(17): [11 -3  1 -2 10]
(38): [  18   81  -69 -102  -99]
(106): [51 -8 36 31 71]
(61): [  24   -6  -75 -113 -108]
(174): [ -7   7  -8  -8 -16]
(170): [  24   92  -75 -113 -108]
(29): [41 -6 27 22 55]
(68): [ -7  12 -12 -14 -23]
perm: [  7  -8  -8 -16  -7]
(174)
perm: [-113 -108  -75   24   92]
(170)

(124): [ 62  -8  27 -41 -21   1 -30 -30 -50 -26  12  -8 -38  51 -21   0  20  -3
 -29 -27 -18  25 -40   4 -21 -64 -10  11   7   7  49  69   9 -15 -24  60
  17 -20  37   5  22  -3 -15  -1  16  25  56  -7 -35 -24]
(11): [ 23  -9  26  -5  -1 -11  28  34  -4  -9   4  -4  15 -18 -45  65  22  -6
   8  -8 -15  30 -16  18  -9 -21   4 -49  76  35 -13 -15  21 -23  15 -25
  13  -9   7  -5   3   4 -21  46 -18 -32  43   2   6 -31]
(77): [ 25  58  39   6   4 -14  79 -24   9 -23 -28 -12  33 -10 -35 -22  43 -14
  20 -18 -11  53   9  20 -28  24 -30 -28  14  52 -30 -27  64 -72  22  31
  74 -65 -22 -15   6  34  35 -50 -15  -9  19 -74 -38  53]
(2): [-14 -28 -38  74  39  25   9  43  53  58 -10  14   9 -65  -9  19 -35  20
  22  35 -15 -27  53   4   6  79  34 -50 -30  20 -22 -30 -22  24 -29 -72
 -28  52 -24 -18 -15 -23  33   6 -14 -11 -74 -12  31  64]
(31): [  -7  101  -32  -35  -26   -8  -10   -7    8  -56  -47   20  -13   -9
   49 -114   22  -21  -17  -50   23  -55   10    3  -93  -57   16   46
  -85  -77  -88  -21  -26   -2   90   17   52  -65   69  -17   31   41
   -6  -84   -7   -3 -127   31   -8   74]
(158): [ -5 -26 -40  48  35  21   3  43  59  38   0   4  28 -66  -8  18 -39   7
  15  20  -8 -11  42  -2   9  69  27 -62 -38  -3 -13 -16 -12  23 -24 -69
 -20  28 -25 -10  -8 -15  32   8 -29 -26 -65  -9  17  67]
perm: [-31   6   2  43 -32 -18  46 -21   4   3  -5   7  -9  13 -25  15 -23  21
 -15 -13  35  76 -49   4 -21  -9  18 -16  30 -15  -8   8  -6  22  65 -45
 -18  15  -4   4  -9  -4  34  28 -11  -1  -5  26  -9  23]
(11)
perm: [ 67  17  -9 -65 -26 -29   8  32 -15  -8 -10 -25  28 -20 -69 -24  23 -12
 -16 -13  -3 -38 -62  27  69   9  -2  42 -11  -8  20  15   7 -39  18  -8
 -66  28   4   0  38  59  43   3  21  35  48 -40 -26  -5]
(158)
perm: [-74 -72 -65 -50 -38 -35 -30 -30 -29 -28 -28 -27 -24 -23 -22 -22 -18 -15
 -15 -14 -14 -12 -11 -10  -9   4   6   6   9   9  14  19  20  20  22  24
  25  31  33  34  35  39  43  52  53  53  58  64  74  79]
(2)

(116): [  92 -107   42    0   74   77  -39  -23    0   31   17  100  -73  -17
  -49  -85  -89   12   39   59  -78  116 -103  -45   21   91  -46   -2
  -45  104  -19   58  119   91  -86  -44  -92   60  -79   97 -111]
(56): [ 115   34  -64  111   78   25   24 -109   64  -29  -67 -113  -35   57
   61 -107  -64  -81   43  -42   17   50 -117    3  -56  -52   39   15
   29  -86   77   56   14  -52   40 -117    3 -101   90   27   87]
(84): [-110  -61  -87   -4   78 -113   34  102   84  -39  103  -36   16   73
   49   19  -19  -74  -56  -40   32  -46  106  -48   43   11  -15   -6
    0 -118   80  -20  -74   74   12 -108  -23  -88  -84  -72   19]
(108): [  17  -17   58  -85   91 -107   -2    0  -45   59   92   60   42   77
  104   21   31  -39  -45  119   12   99   91  -78  -23  -89  -46  -49
   39 -103  -44    0   74  -19  -86  -79  -73 -111  -92   97  116]
(93): [ -42  -64  -56   90   77 -109   39  -81   64    3  -52  -67   34    3
  -52 -117  115  -86  -29   61   25   50   56   17   87 -113   57   40
 -116  111   14   43 -101   29   78  -64 -107   24   15   27  -35]
(146): [-105  103   52    6  -98  105  -46  -57  -30   40   90  -30   59  -50
  -69  -15   45   99  -38 -113   76   24  -35  100    1   94   45   76
  -59  -94  -77    1  -68   32 -102  -55  -73    3  -43   42   96]
(36): [  14   50  -29   77   25 -117 -113   24   87  115   61   57   17   78
   56    3  -52  -64 -117  -42   43   27 -107  -35  -52   39  -81   90
  -86 -101  111 -109  -67  -56  -64    3   65   29   15   40   34]
(37): [  76   37  117  -35   -5  117  -63 -103 -101  119  -27  106   38   46
   21  107   36  -14   24  -33 -120   95  -48   18  110  -24   94  -28
   52   39  113  -44   43   28  -19   85   93   74   86   -1   45]
perm: [-117 -117 -113 -109 -107 -101  -86  -81  -67  -64  -64  -56  -52  -52
  -42  -35  -29    3    3   14   15   17   24   25   27   29   34   39
   40   43   50   56   57   61   64   77   78   87   90  111  115]
(56)
perm: [-111 -107 -103  -92  -89  -86  -85  -79  -78  -73  -49  -46  -45  -45
  -44  -39  -23  -19  -17   -2    0    0   12   17   21   31   39   42
   58   59   60   74   77   91   91   92   97  100  104  116  119]
(116)
perm: [-113 -105 -102  -98  -94  -77  -73  -69  -68  -59  -57  -55  -50  -46
  -43  -38  -35  -30  -30  -15    1    1    3    6   24   32   40   42
   45   45   52   59   76   76   90   94   96   99  100  103  105]
(146)
perm: [  87   78 -117   24   64   43  -42    3   15   27  -52  -81   29   34
  -86   40    3  -29  -67 -101  -64   14  -52 -109   50 -113  115  -35
   61  -56   90 -107   39   17 -117   77  111  -64   25   56   57]
(56)
perm: [ -29  -42   43  -64   90    3  -52  -52   61   40   56   25  -64   34
   87  -35 -107 -101   50 -117 -109   14  -86   24  -67   57  115   77
   15   17   29   39   64    3 -113   27  111   78  -81  -56 -117]
(56)
perm: [-111 -107 -103  -92  -89  -86  -85  -79  -78  -73  -49  -46  -45  -45
  -44  -39  -23  -19  -17   -2    0    0   12   17   21   31   39   42
   58   59   60   74   77   91   91   92   97   99  104  116  119]
(108)

(83): [-28   8  37 -68 -91  14   3  14  -9]
(134): [-43 -19 -23  20  25  12 -37   4 -44]
(6): [ 20  25 -43 -24 -22  -7 -24  37 -12]
(110): [ 20  25 -43 -24   4 -37 -44  12 -19]
(47): [ 25   3 -44 -24  12  20 -37 -43 -19]
perm: [-22  -7 -24  37 -12  20  25 -43 -24]
(6)
perm: [-44  12 -19  20  25 -43 -24   4 -37]
(110)
perm: [-44   4 -37  12  25  20 -23 -19 -43]
(134)
perm: [-19  12 -44 -37   4 -24 -43  25  20]
(110)
perm: [-44 -43 -37 -24 -19   4  12  20  25]
(110)
perm: [-19 -43 -37  20  12 -24 -44   3  25]
(47)

(87): [15 -7 -5 -7 -5]
(113): [-19  21 -17 -15  19]
(127): [13 -3 -9 -9 -2]
(139): [-105   93  -62  -54   82]
(33): [-19  21  14  10 -35]
(160): [ 39  36 -37 -39 -35]
(166): [ 38 -36  24  20 -33]
(80): [-17  21 -19  18 -15]
(25): [  9 -10   9   8  -9]
(71): [-1  6 -7 -7  6]
perm: [ 14 -19 -35  10  21]
(33)
perm: [-15  18 -19  21 -17]
(80)
perm: [-17 -15  19 -19  21]
(113)
perm: [ 19 -19  21 -17 -15]
(113)
perm: [-36 -33  24  38  20]
(166)
perm: [ 19 -15 -17  21 -19]
(113)
perm: [-19 -17 -15  19  21]
(113)

